(in the rows, 128 means zero)
Each path below is one point turned by a fixed rotation once a step. After each direction that follows a path, write how fast that rotation turns it, in deg/step (0 if it stays still).
Each turn is a multiple of 5 degrees from 10 to 175, or 0.
Each row of a path follows its step; steps can be skipped.
path 1
step 0: [124 130 131 129 128 124 122 132 133 136 133 124 115 123 144 131 123 127
 123 136 136 140 131 126 126 126 130 133 133 122 119 132 126 123 127 128
 130 129 130 127 129 132 139 123 132 128 133 115]
step 2: [124 130 139 131 123 129 125 131 134 125 135 119 115 119 129 131 134 134
 130 130 124 133 130 136 126 124 128 126 136 132 120 130 123 125 124 137
 123 135 129 122 123 134 141 128 126 124 125 119]
step 6: [128 128 134 121 129 137 123 138 138 128 131 122 124 122 131 121 134 138
 126 123 130 127 129 135 124 118 119 131 125 128 125 122 127 121 129 123
 123 119 127 139 133 139 127 127 126 132 119 125]
step 9: [124 130 131 124 121 128 125 133 137 130 130 121 126 131 141 135 119 136
 122 128 129 138 124 136 116 128 118 129 134 124 124 127 127 122 122 132
 128 128 136 130 126 131 139 129 119 134 132 126]
step 15: [117 130 136 131 132 127 122 138 148 130 134 124 119 120 123 127 130 132
 129 134 128 125 129 135 131 126 133 130 126 129 131 119 125 127 134 128
 126 125 132 135 134 134 132 132 136 133 125 122]
step 17: [126 125 131 132 130 126 131 133 139 138 136 131 129 118 125 120 131 126
 130 138 131 130 127 122 134 121 126 137 132 126 123 119 120 128 128 131
 123 123 119 122 134 134 138 129 130 131 123 117]
step 19: [132 129 133 133 128 130 129 134 135 133 133 125 127 121 129 120 136 126
 128 136 126 132 130 133 130 129 114 126 138 125 118 128 127 127 118 120
 121 129 134 129 139 130 136 125 120 136 122 120]
step 20: [130 133 130 137 119 128 128 132 132 127 140 127 117 119 137 133 138 132
 131 128 127 131 127 130 122 116 122 131 135 126 127 133 130 131 128 133
 117 129 121 134 127 132 136 137 130 125 125 123]
step 26: [130 126 129 123 129 127 135 129 145 139 135 140 127 132 127 124 128 130
 123 129 128 132 128 134 121 126 118 136 132 127 125 122 122 122 128 127
 119 121 128 127 135 133 130 129 124 138 137 120]
[128 126 128 126 127 131 128 129 126 129 127 129 125 129 127 128 128 130
 128 124 126 128 128 127 125 127 125 129 129 128 129 125 128 126 126 128
 128 127 129 127 130 126 128 127 128 124 131 129]	20
[127 127 126 127 128 126 131 126 128 127 128 129 125 132 127 128 127 126
 125 129 130 130 127 131 127 127 130 127 127 128 130 127 128 126 130 127
 129 128 130 128 127 130 128 129 126 129 131 128]	25
[126 129 126 128 126 129 128 129 127 127 128 126 128 129 130 131 128 132
 127 127 130 129 129 128 127 127 127 128 129 126 129 130 127 126 130 131
 128 132 129 127 126 129 128 127 131 127 128 127]	160
[126 128 128 125 129 128 125 125 128 132 126 126 128 127 129 129 128 129
 126 130 127 126 125 127 128 125 129 127 126 127 128 127 128 129 126 127
 128 128 128 126 129 130 129 128 131 129 129 131]	45
[125 128 129 131 128 124 129 128 127 127 128 126 127 127 128 129 128 126
 128 129 129 127 129 128 129 127 128 128 131 127 130 127 127 131 125 131
 130 124 128 127 129 127 129 128 130 126 127 127]	145
path 2
step 0: [119 134 137 126 128 121 125 120 128 126 126 129 127 111 131 116 122 121
 132 135 125 127 137 126 135 130 127 123 125 129 123 139 136 128 120 129
 132 129 126 127 127 120 131 124 127 127 129 123]
step 2: [124 120 132 130 127 124 119 129 134 130 130 120 131 126 136 124 134 124
 124 131 127 131 126 123 119 124 131 132 125 129 112 131 130 122 136 136
 132 118 123 123 135 135 131 135 128 128 136 126]
step 10: [129 137 127 138 133 124 125 129 131 127 133 134 131 129 123 121 135 128
 138 117 128 130 130 126 136 128 141 133 135 121 124 130 138 122 124 124
 122 119 128 129 131 134 133 131 126 130 136 127]
step 11: [130 133 128 128 128 128 130 122 128 123 129 134 128 124 122 126 127 127
 120 128 127 121 127 132 141 135 115 130 132 122 134 134 125 124 125 122
 133 130 118 139 125 121 117 132 136 137 126 129]
step 12: [124 126 123 132 126 120 131 140 124 123 120 127 130 122 121 131 133 133
 138 136 126 126 133 125 128 117 130 127 133 130 126 129 122 130 134 130
 134 122 123 128 112 131 126 126 122 133 133 124]
step 17: [132 119 136 128 131 128 121 124 125 123 131 131 125 123 125 130 123 124
 123 125 132 128 126 119 124 127 137 135 131 137 123 129 120 124 121 128
 142 139 125 130 126 131 132 137 130 136 124 120]
step 21: [131 132 132 136 130 125 124 120 127 131 131 131 127 120 141 123 127 121
 122 125 119 128 124 121 125 139 134 126 127 122 121 137 130 132 117 130
 134 131 133 130 135 124 131 138 127 129 133 126]
step 23: [116 121 130 133 121 116 125 131 129 124 127 123 138 130 131 129 130 128
 122 129 135 123 123 132 124 132 128 125 127 127 131 123 122 124 128 137
 141 116 128 131 130 133 122 139 125 128 128 131]
step 26: [126 139 120 141 129 127 130 129 127 120 123 126 126 132 128 129 125 125
 134 133 114 136 136 132 140 127 125 120 131 125 130 134 125 127 134 123
 119 127 129 129 128 131 123 137 123 128 128 131]
[127 129 128 127 129 129 129 129 127 127 128 128 130 128 130 126 128 129
 129 127 129 132 127 129 128 126 129 126 129 128 131 129 129 125 127 128
 129 127 125 127 132 130 129 129 129 129 124 128]	85
[130 130 129 128 128 130 128 126 128 126 128 127 125 130 129 126 126 127
 124 129 129 127 128 130 130 128 128 125 127 131 128 130 126 127 131 129
 127 128 127 128 126 129 129 129 131 128 128 126]	170
[128 131 127 131 127 130 127 127 129 130 127 128 125 127 129 127 127 126
 129 129 127 127 127 128 130 129 126 128 129 125 126 126 131 127 129 130
 129 126 129 124 132 127 127 128 128 129 129 128]	135
[128 131 129 128 127 128 126 129 132 129 129 125 129 126 127 128 126 127
 128 127 128 127 128 125 125 127 128 126 128 132 127 129 127 127 129 128
 129 129 128 129 130 124 129 128 128 127 125 129]	20
path 3
step 2: [128 116 129 119 139 125 129 122 129 132 131 132 123 123 134 127 134 129
 133 123 131 124 121 119 130 126 128 132 133 134 131 121 137 123 126 131
 130 131 124 122 133 140 118 131 131 123 124 125]
step 5: [129 120 129 127 135 125 141 122 131 139 137 123 122 125 122 133 139 119
 125 124 130 121 128 124 132 123 131 128 125 123 131 131 128 129 131 125
 133 131 125 120 138 133 132 136 128 127 127 125]
step 7: [136 122 136 128 126 119 126 125 133 121 130 127 129 123 120 128 137 127
 134 129 123 121 133 131 134 129 134 129 120 132 134 127 131 128 132 127
 130 133 122 132 132 130 122 139 115 128 125 121]
step 11: [131 121 128 133 127 134 127 123 128 132 135 139 121 134 130 131 126 129
 127 131 126 128 127 121 134 125 127 134 132 120 133 123 138 130 140 128
 125 127 122 124 138 129 123 139 135 133 133 122]
step 15: [135 127 127 120 122 133 129 127 132 138 132 128 119 119 133 124 137 124
 125 131 130 119 130 126 130 124 123 120 127 136 141 126 130 125 130 128
 138 130 124 130 127 125 133 137 126 132 122 134]
step 17: [132 116 126 127 133 123 124 112 131 130 129 136 125 127 123 128 133 124
 124 115 129 125 128 129 139 124 123 127 129 135 134 125 133 123 128 131
 127 123 123 129 137 134 128 134 123 127 130 130]
step 24: [131 124 126 128 132 138 120 127 138 138 134 122 127 131 134 123 123 128
 124 117 125 128 119 128 135 122 129 122 123 130 131 121 134 127 124 140
 131 130 122 132 130 125 129 135 124 134 129 125]
step 25: [133 123 139 122 123 122 129 124 132 125 127 131 129 121 120 122 134 130
 129 136 124 114 127 127 137 127 134 132 126 134 133 124 123 132 137 123
 131 133 125 126 133 128 128 130 116 128 125 129]
step 27: [130 127 133 126 129 124 125 124 134 133 122 133 122 128 139 123 127 128
 132 124 134 118 124 122 136 122 137 131 124 138 135 127 131 123 127 136
 137 136 119 127 126 136 128 133 129 130 130 129]
[126 126 128 127 127 127 126 131 129 129 126 129 128 129 130 128 126 126
 130 131 128 125 128 127 129 127 128 126 128 129 131 126 126 125 129 126
 125 129 129 129 131 127 127 126 131 127 130 127]	155
[125 128 127 128 130 128 128 130 131 128 129 125 129 130 127 130 130 130
 127 128 125 130 128 126 125 128 127 126 125 127 127 127 126 127 127 129
 129 128 128 129 130 126 127 128 128 130 128 125]	175
[124 128 126 129 127 130 130 130 129 128 128 126 126 130 130 127 127 126
 126 127 131 127 129 127 129 128 126 127 128 130 128 130 130 129 128 132
 128 129 127 128 128 128 126 129 128 129 128 132]	120
[130 128 128 131 129 128 126 128 129 128 129 126 128 128 126 126 128 125
 127 128 126 124 128 129 129 125 128 129 129 130 128 130 125 126 127 129
 130 126 129 130 127 125 127 128 125 128 128 129]	40
[129 129 129 129 127 129 127 129 126 126 126 128 128 129 127 132 126 131
 129 125 128 127 126 128 129 126 128 130 127 131 126 127 128 128 129 130
 129 128 127 129 130 126 130 130 131 127 130 128]	140
[128 128 125 126 128 129 127 126 127 130 126 129 126 127 126 129 126 127
 128 126 128 129 128 129 127 130 126 123 127 127 129 129 127 127 128 129
 126 127 127 129 129 125 130 127 127 126 126 130]	160
path 4
step 3: [124 129 134 128 130 124 121 117 143 128 128 132 123 126 128 122 130 126
 124 128 131 138 135 130 124 116 124 136 136 123 119 133 133 122 125 124
 132 131 131 131 129 125 119 135 121 124 133 126]
step 6: [119 133 124 127 139 127 130 131 131 127 139 132 122 120 132 119 131 125
 126 134 121 126 134 135 116 126 124 135 127 120 126 124 137 123 125 129
 124 121 133 124 120 129 122 133 124 129 129 135]
step 14: [120 128 117 136 130 123 122 136 138 131 134 127 126 126 131 123 129 127
 124 132 120 128 126 133 118 128 122 138 131 121 124 127 132 129 114 130
 137 121 128 123 136 134 125 127 127 128 127 120]
step 16: [129 135 131 122 140 132 130 138 130 129 129 133 119 123 130 130 128 119
 134 131 126 126 129 125 127 120 128 139 134 130 133 118 129 122 122 126
 126 123 130 130 125 122 117 120 119 130 128 121]
step 19: [124 129 132 132 134 127 126 127 134 127 129 128 125 137 119 124 124 129
 129 133 119 131 126 127 126 120 118 134 135 121 126 124 127 127 119 125
 125 143 136 126 133 124 115 127 122 127 137 123]
step 20: [126 139 133 121 126 123 120 125 137 135 121 133 122 131 126 130 125 134
 121 121 131 130 121 126 126 123 122 134 131 120 125 134 122 119 127 136
 129 131 121 123 140 138 123 134 128 130 127 130]
step 23: [124 136 129 122 128 126 126 128 136 138 127 129 130 123 131 118 135 126
 127 124 130 135 129 138 123 121 125 128 140 118 127 119 132 119 132 134
 139 121 126 130 128 130 128 128 126 127 122 137]
step 25: [130 138 127 122 130 132 126 127 128 124 131 132 132 121 121 122 126 131
 123 131 119 123 127 136 124 125 131 135 128 123 121 126 124 118 118 133
 119 128 125 119 126 135 123 131 118 137 119 124]
step 29: [115 126 128 129 130 124 122 128 133 134 124 133 125 130 124 122 119 120
 129 135 118 126 121 128 127 118 127 131 135 130 138 130 131 127 122 133
 132 129 125 134 138 127 117 126 134 123 128 138]
[131 129 128 126 127 129 128 130 126 129 128 125 127 125 129 127 130 128
 129 132 126 128 128 128 127 130 128 130 128 127 127 126 129 130 130 128
 125 126 127 127 128 128 129 126 125 128 126 127]	40
[127 125 130 128 130 130 124 129 127 130 129 126 128 129 129 129 130 127
 130 127 130 129 130 127 129 128 129 128 128 126 124 126 126 127 130 128
 129 130 130 126 130 128 127 127 128 130 129 130]	90
[131 130 130 126 127 126 129 128 127 129 128 129 128 126 127 126 129 129
 125 128 130 130 127 127 128 126 129 123 126 129 126 126 128 127 127 130
 128 129 129 128 129 129 129 126 131 130 126 127]	140
[129 127 128 129 129 126 128 126 127 125 130 127 127 128 129 128 130 126
 126 127 128 128 128 128 128 133 128 130 126 128 129 128 130 127 128 130
 130 129 126 129 131 128 131 129 128 130 130 128]	115
[128 127 128 127 130 131 128 128 128 132 128 129 130 130 128 130 127 128
 127 130 127 129 128 127 127 130 128 128 129 130 129 126 128 126 129 130
 126 129 126 132 128 124 129 127 130 127 127 127]	130
[124 127 131 127 127 125 129 126 129 130 128 127 130 126 130 128 128 127
 127 129 129 125 126 127 127 130 128 127 128 125 130 129 127 128 131 128
 127 127 127 129 128 128 128 126 128 128 128 132]	130
path 5
step 1: [124 139 122 132 119 135 128 136 125 125 132 124 129 124 123 120 126 123
 129 129 136 130 137 125 136 134 127 123 119 137 126 122 125 133 138 128
 124 125 131 124 124 138 123 125 129 123 136 129]
step 3: [129 126 124 128 112 132 129 129 128 126 139 131 131 123 133 124 115 124
 136 131 131 128 131 122 132 136 131 124 130 124 125 123 126 120 130 134
 118 122 132 129 122 123 138 132 132 126 126 119]
step 4: [133 125 123 134 122 132 118 140 123 124 128 133 129 129 125 125 127 130
 128 129 132 122 133 121 128 128 131 128 124 122 125 132 122 122 131 138
 126 129 123 135 122 133 143 125 126 121 115 122]
step 13: [133 136 128 131 120 130 126 132 135 126 121 136 117 126 128 120 127 129
 138 136 137 133 138 123 131 126 130 130 125 130 123 126 126 125 134 131
 118 123 117 127 120 128 132 127 127 121 125 122]
step 17: [121 135 122 128 131 134 124 127 131 130 138 140 134 132 132 128 124 131
 138 131 125 124 128 131 135 123 131 135 123 128 133 121 118 128 134 125
 114 126 134 129 127 137 134 132 128 132 124 133]
step 19: [120 135 122 126 117 136 124 138 128 138 135 122 135 124 129 128 129 128
 127 126 130 124 124 119 125 129 127 124 121 135 125 122 122 123 133 125
 128 120 134 127 125 137 119 135 130 122 126 133]
step 21: [129 132 126 128 120 137 133 129 132 134 139 125 126 122 130 129 125 132
 133 127 133 131 123 122 132 133 117 132 127 127 131 120 131 118 134 134
 121 117 128 132 122 119 130 122 127 131 120 118]
step 24: [132 139 134 125 122 125 126 130 130 134 127 134 128 127 136 125 127 137
 121 135 127 126 140 131 130 131 135 137 128 133 135 122 125 128 130 138
 119 134 129 129 118 127 135 124 138 131 132 129]
step 27: [121 135 124 134 131 133 124 136 137 132 122 130 127 132 131 127 127 135
 132 132 125 128 136 130 138 134 129 132 120 136 134 125 121 133 136 131
 133 119 125 131 137 137 126 135 123 120 124 127]
[127 128 128 128 129 127 129 127 127 130 127 127 129 128 128 129 126 130
 128 124 128 125 128 131 129 127 125 129 126 129 126 127 128 126 127 127
 126 128 126 128 131 129 127 132 128 128 125 131]	35
[128 127 131 128 128 127 124 124 130 127 127 128 127 129 128 129 130 129
 127 128 128 126 128 128 129 127 127 128 127 126 129 126 130 127 128 128
 127 131 125 130 124 129 130 129 131 128 128 127]	40
[130 127 130 127 130 129 129 127 127 127 127 130 128 128 130 127 127 127
 133 126 128 130 126 129 131 127 128 129 128 126 128 127 126 127 128 126
 129 126 130 130 127 127 131 128 127 129 126 126]	80
[127 127 128 129 127 130 127 129 128 129 127 125 127 128 129 125 129 127
 128 127 131 130 127 128 131 128 127 128 128 131 130 126 130 128 127 126
 129 127 124 129 129 127 126 129 124 129 130 126]	55
[127 126 127 132 127 126 127 129 127 126 126 129 128 129 128 129 127 128
 130 129 125 131 129 130 129 130 127 130 124 129 127 129 126 130 127 128
 129 129 125 127 124 127 128 127 127 127 128 129]	155
[130 127 129 130 129 127 129 132 130 126 125 127 125 127 126 130 131 127
 127 132 129 127 127 131 130 127 127 127 127 126 128 128 127 125 129 129
 127 127 127 128 131 129 129 126 128 127 126 129]	155
path 6
step 7: [130 120 123 123 125 128 130 125 139 130 125 131 135 122 138 122 132 121
 130 125 130 129 125 119 126 126 114 128 125 134 122 133 129 125 123 131
 123 123 129 116 130 132 122 127 123 130 127 132]
step 8: [131 130 128 127 129 130 135 126 126 139 126 122 120 124 134 126 125 116
 137 129 128 124 124 127 131 130 116 132 131 128 130 137 120 132 129 135
 132 128 129 133 137 133 122 124 120 129 125 122]
step 13: [136 130 136 127 138 132 133 115 126 126 132 133 124 133 134 131 132 114
 126 127 126 122 130 128 132 135 126 132 121 134 122 124 125 134 125 127
 123 130 129 136 131 118 129 128 130 125 127 123]
step 14: [141 133 132 124 129 123 123 120 135 126 120 131 136 125 135 131 126 122
 119 125 135 132 135 125 128 132 121 119 127 135 127 121 129 125 129 133
 127 126 123 132 133 128 123 129 133 135 125 134]
step 19: [130 118 125 132 126 128 129 123 122 135 121 115 132 127 138 132 123 126
 134 135 124 132 134 119 134 132 124 122 127 137 132 126 127 126 130 134
 131 125 123 131 125 133 129 121 125 123 124 133]
step 22: [126 124 131 135 137 128 131 117 128 137 123 127 125 126 130 124 127 115
 133 135 117 126 130 123 130 128 134 126 130 133 135 124 127 130 129 130
 123 133 115 130 125 123 128 134 131 122 128 121]
step 23: [139 125 129 127 123 125 130 116 135 131 129 134 140 128 136 121 127 131
 135 133 121 130 134 125 127 127 121 120 122 130 131 125 130 128 124 126
 122 130 121 116 132 128 126 132 128 128 129 134]
step 24: [134 132 132 136 128 131 133 130 130 136 130 137 128 126 139 127 129 118
 133 134 121 130 125 125 129 127 122 126 133 129 137 131 121 137 124 135
 130 138 121 135 130 127 128 131 122 122 128 125]
step 27: [127 134 119 131 130 130 124 126 135 131 125 127 124 132 136 120 129 113
 130 128 127 133 126 129 131 126 125 129 120 126 126 136 119 126 121 136
 122 132 123 122 135 125 122 131 125 126 124 137]
[128 125 129 129 130 126 124 126 127 129 126 129 129 126 123 128 128 128
 124 127 128 126 129 129 127 126 128 127 128 128 128 127 126 127 126 129
 126 128 128 128 128 126 128 127 127 128 127 126]	90
[131 128 130 127 127 128 130 126 129 126 129 129 130 128 126 129 130 130
 129 129 127 127 126 129 128 127 126 130 125 128 126 130 127 130 127 130
 129 129 131 126 126 128 129 125 127 125 130 127]	135
[129 128 127 127 125 128 126 126 130 127 126 128 128 127 128 125 129 131
 127 128 131 127 130 127 128 126 129 126 126 129 128 128 130 130 130 129
 127 127 128 127 131 130 126 127 128 127 127 131]	160
[127 129 133 130 128 129 130 130 129 127 127 131 130 129 129 129 131 128
 127 128 129 129 131 131 129 127 127 126 128 129 129 129 128 128 128 127
 128 130 128 128 131 126 130 130 130 128 128 128]	35
[132 130 129 129 126 131 126 128 128 129 129 128 129 128 128 126 128 126
 128 127 131 130 127 129 125 126 126 129 129 129 128 126 126 128 126 128
 128 129 131 127 127 128 130 131 127 129 127 130]	110
path 7
step 6: [118 124 132 124 129 130 136 127 127 125 130 138 128 135 124 129 125 127
 132 127 137 127 125 129 128 132 131 124 132 132 131 128 126 124 123 128
 129 131 126 131 128 134 143 117 130 125 129 125]
step 11: [129 126 124 124 133 129 134 123 122 123 127 127 127 134 127 124 129 128
 125 130 123 137 126 128 140 126 129 125 130 129 121 122 124 119 130 123
 128 134 130 133 133 137 130 128 122 124 137 135]
step 12: [118 132 126 126 132 131 134 126 125 121 127 131 132 132 125 124 135 124
 129 129 129 134 135 119 127 130 133 125 128 128 128 126 125 119 138 133
 127 128 127 131 121 130 137 121 123 125 122 130]
step 17: [128 132 124 126 132 122 133 121 122 128 136 135 118 132 131 122 120 127
 126 120 128 127 126 129 128 126 133 125 134 137 126 124 125 117 134 122
 129 127 129 124 133 133 126 125 126 127 126 130]
step 19: [129 128 132 123 126 124 127 129 126 134 135 132 130 135 132 123 131 136
 133 127 132 126 130 129 127 132 127 126 133 138 132 128 128 116 129 116
 126 124 127 136 130 132 135 126 125 133 133 135]
step 20: [128 132 120 122 124 125 129 125 121 131 137 135 126 123 132 127 131 125
 129 129 127 135 135 124 127 129 124 128 129 132 122 133 125 125 138 124
 117 123 126 124 135 136 130 123 131 127 127 126]
step 23: [124 132 126 128 130 125 129 121 117 128 134 136 121 127 131 129 127 129
 125 134 130 138 128 130 127 129 128 125 130 135 124 118 124 126 125 127
 132 126 124 132 133 131 134 122 127 122 126 116]
step 24: [123 125 129 130 129 134 133 120 133 122 129 133 131 133 124 126 126 120
 133 135 128 128 131 133 130 128 124 126 133 134 123 129 125 124 120 128
 125 135 124 127 130 136 139 117 126 131 131 128]
step 28: [122 126 120 118 129 129 130 124 124 129 129 127 128 134 133 135 128 125
 132 129 131 130 136 122 137 128 127 132 126 127 126 121 123 116 131 136
 131 126 126 130 128 137 129 129 121 135 124 132]
[130 127 129 126 128 127 130 128 130 131 127 130 130 128 128 128 127 130
 129 129 129 125 128 127 128 132 129 128 126 128 128 128 127 126 129 132
 129 127 128 131 129 127 130 130 128 130 127 125]	115
[130 130 130 129 129 129 127 125 128 129 130 126 128 124 129 128 130 128
 131 128 127 129 130 130 126 128 129 128 129 129 129 129 128 124 125 129
 128 129 130 127 125 127 130 127 129 129 128 128]	65
[127 126 126 130 131 129 128 127 129 128 128 126 125 128 126 130 126 130
 129 128 126 127 129 127 128 129 126 129 129 130 128 128 126 126 127 127
 130 128 130 130 131 131 126 130 129 130 129 129]	170
[132 129 130 126 128 127 125 131 128 125 129 127 125 128 126 129 127 129
 130 126 129 126 130 126 130 128 129 128 129 130 129 130 129 127 127 130
 127 127 127 127 129 128 127 127 125 126 126 128]	25
[128 127 129 130 125 127 126 128 128 131 129 128 127 129 127 131 127 127
 131 130 129 129 126 129 130 128 126 127 128 128 128 128 127 127 127 130
 127 128 126 130 129 128 129 124 131 126 128 126]	20
[127 129 128 129 128 128 127 127 129 130 127 128 128 129 127 126 127 128
 126 127 128 125 129 128 125 129 128 127 128 127 129 128 125 126 129 126
 124 130 129 128 129 126 128 126 128 126 124 132]	140
[132 129 126 126 127 124 129 124 127 128 127 127 126 127 129 130 128 127
 127 127 128 129 127 127 128 128 130 127 129 128 127 126 128 128 129 126
 126 129 129 129 131 128 128 130 131 126 129 126]	120
